Named moves (each a turn or a mirror), then the moves between two rows, first move first; the first pair answered:
E (before |-> after):
[ 0.90  0.48  0.19 -1.39  0.06  1.87  0.12 -2.07  1.87  0.44 -0.01 -0.32
 -1.51  1.06 -1.28  0.17 -1.61  1.71  0.14  1.88  1.07  1.45  0.43] |-> [ 1.56  0.00  0.53 -1.35 -0.88  1.67  0.19 -1.66  2.49  0.42  0.52 -1.52
 -2.12  0.06 -0.96  0.34 -2.19  0.05 -0.52  1.44  0.40  0.92  0.55]
[ 1.12 -0.69  0.70 -0.39 -0.24  0.95  0.03  0.18  1.86  0.98  1.51 -2.08
 -0.99  0.21 -0.83  1.29  0.55  0.06 -1.78  0.35 -0.17  1.87  0.11] |-> [ 0.76  0.05  0.18 -0.37  0.84  1.19  0.24 -0.48  1.53  0.82  1.00 -0.84
 -0.41  0.97 -1.19  1.13  0.96  1.94 -1.21  0.89  0.74  2.53  0.19]
[ 1.05 -0.44 -1.06 -2.59  2.23  1.02  1.80 -1.55  0.66 -0.70  1.44 -0.24
  1.64 -0.99 -0.07  0.99 -0.24 -1.86 -0.72  2.19 -0.87 -1.11  1.26] |-> [ 0.80 -0.27 -1.26 -2.60  2.51  1.25  1.82 -1.94  0.08 -0.51  1.21  0.32
  1.89 -0.52 -0.33  0.98  0.21 -1.22 -0.52  2.37 -0.34 -0.94  1.21]
[ 1.09  1.34  0.85  2.23  1.33  1.30 -2.44 -0.05  2.66  2.64 -2.08  0.41
  1.58  2.13  0.24 -0.45 -0.25  2.89  2.42  1.29  0.38  1.88  0.83] |-> [ 2.44  0.08  1.99  2.07 -0.72  0.67 -2.48  1.50  3.76  2.72 -1.04 -1.94
  0.39  0.55  1.28 -0.05 -1.57 -1.42  1.03  0.21 -1.62  0.64  1.10]
D (before |-> after):
[-3.06  1.27 -1.33 -0.40  1.70  2.27  1.52 -2.76 -3.40 -2.72  0.23  2.16
  0.61  0.31 -0.01  1.91  0.90  1.94 -0.91  0.81  2.26  1.29  0.87] |-> [-3.78  2.84  0.78  0.75  0.41  0.49 -0.41 -2.31 -4.27 -3.68  0.06  1.54
  0.70 -0.14  1.11  0.74 -0.34 -1.07 -0.33  1.63  0.28  0.25  0.70]
[ 0.84  0.59  3.47  1.71  0.46 -1.60 -1.46 -0.35  4.88 -0.26 -0.23 -1.23
 -1.08  1.58 -1.15 -0.64 -0.05  2.25  0.25  3.32  0.23  2.07 -0.73] |-> [ 0.90  0.22  3.02  1.78  0.42 -1.31 -1.12 -0.52  5.08 -0.13  0.00 -1.06
 -1.04  1.54 -1.32 -0.34  0.18  2.71  0.23  3.21  0.51  2.40 -0.65]
[ 0.35  3.58 -0.32  2.08 -1.14 -1.70 -0.90 -0.03 -0.41 -1.62 -1.43 -0.39
 -1.06  0.27 -1.22 -0.15 -0.72  0.12  0.54  2.29  1.37  0.39 -0.96] |-> [ 0.88  2.21 -2.07  1.21 -0.01 -0.36  0.66 -0.35  0.11 -0.70 -1.36  0.12
 -1.02  0.57 -1.93  0.65  0.11  2.61  0.00  1.55  2.76  1.29 -0.94]
F (before |-> after):
[-0.73 -2.46 -0.23 -1.29 -0.48 -0.05  1.12 -2.07 -2.29 -0.77  1.29 -1.24
  1.45 -2.56  1.67  3.34  1.30 -0.62 -2.82 -0.58 -1.16 -1.28  0.69] |-> [ 0.75 -1.45  1.33  0.08  0.29 -3.21  1.07 -0.24 -0.13  0.53  2.34 -0.68
  1.65 -1.31  1.44  2.68 -1.45 -1.05  0.66  1.77 -3.67 -0.15  1.65]
[-0.37  0.29 -0.32  0.18  0.74 -0.08  0.14 -0.61 -0.05  0.14  0.27  1.35
  0.36  1.93 -0.75 -0.97 -0.05  1.58  0.88  2.03  0.43 -0.71 -1.15] |-> [-0.27 -0.96 -1.24 -0.64 -0.19  1.36  0.86 -0.47 -0.58  0.18  0.32  0.32
 -0.48  0.11 -0.06 -0.66  0.48  0.19 -1.07 -0.81  0.91 -2.03 -1.71]
[ 3.63  0.41  1.83  1.66 -1.71 -0.19 -0.61  2.46  3.79  0.17 -1.97 -2.98
 -3.46 -0.14 -0.20 -1.56 -1.58 -1.80  2.25  0.23  0.63  1.46 -0.46] |-> [ 1.32  1.73  2.07  0.61 -0.74  1.89 -1.89 -1.17  1.65 -1.90 -3.82 -1.72
 -1.46  1.61 -1.12 -1.10  1.37  1.88  1.12  2.29  3.51  3.07 -0.41]
Now pairs of rows:
Each pair is two moves apart.
[ 1.23  1.18  1.47 -0.22 -0.49 -0.17 -2.59  0.14  3.57  0.56 -0.72 -1.70
 -0.88  1.40  0.07 -1.12 -1.84  0.87  0.57 -0.82 -0.30  1.87 -0.38] |-> [-0.34  1.58  1.49 -0.84 -1.10  1.19 -3.48 -1.30  1.83 -0.75 -1.64 -1.71
 -0.54  1.14  0.38 -1.00 -0.38  0.92 -0.97 -1.36  0.87  1.32 -0.80] -> F D
[-1.07  1.30  0.36  0.99 -0.99 -0.38 -0.99 -0.34 -2.23 -1.54 -0.69  0.71
  0.50 -0.82  0.92 -0.40 -0.06 -1.62 -0.25 -0.53 -0.70 -1.23 -0.65] |-> [-1.40  1.79  0.60  1.09 -0.54 -0.53 -1.18 -0.60 -2.33 -1.79 -0.75  1.03
  0.89 -0.25  0.78 -0.45  0.04 -1.09  0.14  0.13 -0.68 -0.73 -0.41] -> F F
[-0.90  0.66  0.21  0.61  0.14  0.50 -0.27 -0.29  0.22 -0.16 -1.00 -0.05
 -0.91  0.08 -0.84 -0.57  1.14  1.38  0.32 -1.11  0.52  0.25 -1.25] |-> [-0.06 -0.33  0.23  0.21 -0.51  0.64  0.07  0.17  0.88  0.07 -0.57 -0.96
 -1.49 -0.62 -0.77  0.01  0.74  0.16 -0.36 -1.75  0.26 -0.03 -1.20] -> E D
[-1.70 -0.39  0.16 -0.81 -0.16 -0.64 -0.19 -3.08  2.71 -3.12 -0.85  0.12
  0.03  1.97 -1.12  1.54  0.47 -1.05 -1.68 -0.83 -1.22  0.74 -0.98] |-> [-1.06 -0.23  0.74 -0.45  0.08 -1.84 -0.01 -2.35  3.38 -2.68 -0.44  0.26
  0.04  2.36 -1.12  1.30 -0.61 -1.27 -0.66 -0.05 -2.07  1.05 -0.52] -> F F
[ 0.19  1.76  1.96  0.45 -0.72  1.74 -0.42 -0.15 -0.59 -2.22 -2.15 -0.09
 -1.12 -2.21  1.99 -0.61  2.18 -2.32 -2.86 -0.64 -0.60 -1.11 -2.64] |-> [ 3.42  0.48  1.27  1.16  0.91 -0.58  2.06  2.83  3.44  0.88  0.06  0.23
 -1.69 -1.34  1.02 -0.50 -0.63 -1.49  0.41  0.09 -2.43  0.31 -1.65] -> D F
[ 0.35  1.13  0.70 -0.78 -0.15  0.67  0.06 -1.66  0.26 -0.15  0.21  1.17
  1.17  1.96 -0.52  1.53  0.34  2.23  0.41  1.40  0.69  2.53  1.59] |-> [ 2.02  0.17  0.71  0.08 -0.64 -1.09  0.97  0.98  2.09  1.45  1.46  0.26
 -0.09  0.84  0.16  1.37 -1.74 -0.08  1.57  0.15 -1.49  1.66  1.65] -> F F
[-2.44  0.35 -2.21  1.84  0.52 -0.55  0.39  2.31 -0.48  1.26 -0.45 -0.93
 -3.25 -1.32  1.25 -2.11  0.19 -0.59  0.88 -3.24  2.03 -2.22 -2.60] |-> [-2.44  0.14 -2.60  1.67  1.03 -0.23  0.76  1.98 -0.65  1.39 -0.54 -0.44
 -2.99 -0.96  1.04 -1.94  0.54  0.49  1.02 -3.25  2.75 -1.86 -2.75] -> D E
[ 1.32 -2.05 -2.11 -1.15  2.24  1.28  1.76 -1.23  2.14  2.09  0.86  0.13
 -0.67  0.20 -2.24  1.41  1.09  3.68  0.44 -0.53  1.94  1.21  0.87] |-> [-2.34  2.27  2.48  0.11 -0.74 -0.35 -3.65 -3.34 -2.21 -2.21 -1.65 -0.37
  0.70  0.03 -0.23 -0.71  1.25 -0.85 -0.46  1.86  0.26 -0.52 -0.15] -> D F
[ 1.47  1.56  1.05  1.03 -2.07 -1.85 -2.93 -0.15 -1.06 -0.81  0.93  1.52
 -0.57  2.02  2.01  1.04 -1.27 -3.58  0.01 -0.25 -2.52 -1.56  0.48] |-> [ 3.60 -2.38 -1.92 -0.96 -0.61  1.33  0.40  0.04  1.09  1.28  2.13  1.15
 -1.60  1.87  0.51  3.32  0.07 -0.48 -1.67 -2.45 -0.32 -0.29  1.12] -> D E
[-2.12  1.10 -0.20 -0.47 -0.21 -0.04 -0.05 -0.59 -1.72 -0.50 -0.77  1.00
  1.22  0.02  0.59 -0.65  0.37  0.74 -0.36 -0.45  0.31 -1.70 -0.78] |-> [-1.20  1.46  1.25  0.06 -0.48 -1.68 -0.51  0.28 -0.42 -0.27  0.08  0.41
  1.07  0.23  0.73 -0.82 -1.18 -0.75  0.72  1.03 -1.53 -1.38 -0.12] -> E F
[-0.82  1.18 -0.75 -1.19  0.02  0.60 -0.79 -2.22 -1.91 -2.39 -0.65  0.95
  2.20  1.20 -0.07  0.19  1.36  1.79 -0.36  1.68  0.86  0.90  1.09] |-> [-0.66  0.39 -2.98 -1.09  0.58  0.82  1.11 -0.88 -2.11 -1.01 -0.51  1.67
  1.49 -0.03  0.32 -0.19  1.56  2.42  0.15 -1.44  1.74 -0.49  0.05] -> F E
[ 0.15  1.78  0.07 -1.08 -0.57  0.81 -1.16 -0.77 -1.63 -1.53  0.35  0.99
  1.27  3.82  1.67  0.31 -4.25 -2.24 -0.39  3.27 -2.50 -0.82  3.20] |-> [-0.88  0.60 -1.68 -2.28 -1.47  3.55 -0.49 -1.35 -3.29 -2.05 -0.23  0.42
  0.66  2.18  2.08  0.77 -1.99 -2.24 -3.23 -0.18 -0.38 -2.39  2.09] -> E F
[-0.37  1.58 -0.22  1.95  0.80 -0.39  0.39  0.53  0.77  1.33 -1.57  1.08
 -0.59 -0.14  0.88 -1.51  0.47  0.60  2.28 -1.50  0.90 -0.47 -1.63] |-> [ 0.22  0.60  0.25  1.43 -0.61 -0.27  0.26  1.06  1.05  0.90 -1.19 -0.37
 -1.46 -1.31  1.33 -1.27  0.00 -1.85  0.82 -2.44  0.22 -1.23 -1.52] -> F E
[-3.01  3.11  0.95 -0.10  0.37 -0.63 -0.75 -1.71 -1.89 -2.92 -3.65 -1.91
  0.76  1.99 -0.44 -1.04  1.16 -1.60  0.10  1.91  2.35 -0.06 -0.29] |-> [ 0.16 -0.75 -1.62 -0.56 -0.04 -0.52  3.10  2.10  1.06  0.30 -1.57 -3.77
 -1.87 -0.74  0.03 -0.14 -0.55 -3.89 -0.37 -3.03  1.53 -2.13 -0.58] -> D F
[-0.38  1.04 -0.09  1.72  0.94 -1.34  0.02  1.25  1.29  1.12 -0.75  0.64
 -0.79 -0.36 -0.78 -0.86 -0.26  1.19  2.05 -1.29  0.71 -0.04 -0.41] |-> [-0.11 -0.08  0.46  0.98 -0.95 -0.49 -0.35  1.22  1.08  0.47 -0.54 -1.27
 -1.53 -1.79 -0.16 -0.31  0.03 -1.32 -0.21 -2.11  0.37 -1.25 -0.61] -> F E
[ 2.32 -1.45  1.61 -0.02 -0.22  0.34 -0.58  0.29  3.94 -0.10  0.04 -2.39
 -1.92  0.41 -1.96  0.70 -0.71 -0.14 -0.37  1.22 -0.41  1.50  0.46] |-> [ 0.64  0.20  2.98  0.39 -1.12  0.30 -2.52 -1.18  2.24 -2.09 -0.84 -2.39
 -1.43  0.51 -1.55 -0.01  0.02 -1.13 -0.90  2.09 -0.26  1.36  0.18] -> F D
[ 1.75 -1.43  0.98  0.88 -0.63 -0.85 -0.36  1.87  4.94  1.15 -0.32 -2.59
 -3.41 -0.53 -0.86 -0.45 -1.29 -1.64  0.27 -1.36 -0.35  0.61 -1.00] |-> [-0.66  1.42  2.70  1.24  0.18 -1.05 -2.84 -1.35  2.99 -1.20 -1.96 -0.96
 -1.18  1.93 -1.82 -0.78  0.07  0.89  0.99  2.80  0.80  2.60 -0.88] -> F D
[ 0.38  0.25 -2.05 -1.60  0.20  1.81  1.46 -0.70 -3.70 -0.12  1.29  0.18
  1.94 -0.57  1.15  1.04  0.93 -1.78 -3.55 -0.35 -0.91 -2.40  1.16] |-> [ 0.01  1.82 -1.02 -1.15  1.48  0.66  0.48 -1.82 -3.48 -0.62  0.85  1.48
  3.28  1.63  0.40  0.75  0.72  0.60 -1.74  3.14 -0.78 -0.43  1.81] -> F F
[-0.84  0.03 -0.65 -0.86  1.20  0.42  1.05  1.04 -2.95 -0.64 -0.56  2.69
  2.13 -0.58 -0.27  0.69 -0.10  0.42 -0.23 -0.67 -1.52 -0.26 -0.52] |-> [-0.64 -0.09  0.07 -0.59  0.38  0.05  0.60  1.52 -2.56 -0.93  0.16  1.79
  1.72 -1.19  0.35  0.66 -0.93 -1.69 -0.61 -0.91 -2.46 -0.82 -0.18] -> D E
[ 0.91 -0.86 -1.93 -1.77  1.42  0.93  2.02 -0.23 -1.08 -0.82  2.37  0.18
  1.92  1.68 -1.74  1.63  0.20  0.68 -1.48  1.51 -0.22 -0.10  0.92] |-> [ 0.98 -0.80 -2.60 -1.66  1.56  0.73  2.67  0.28 -0.95 -0.35  2.49  0.33
  1.70  1.41 -1.66  1.62  0.08  0.46 -1.23  0.63 -0.33 -0.58  0.49] -> F E
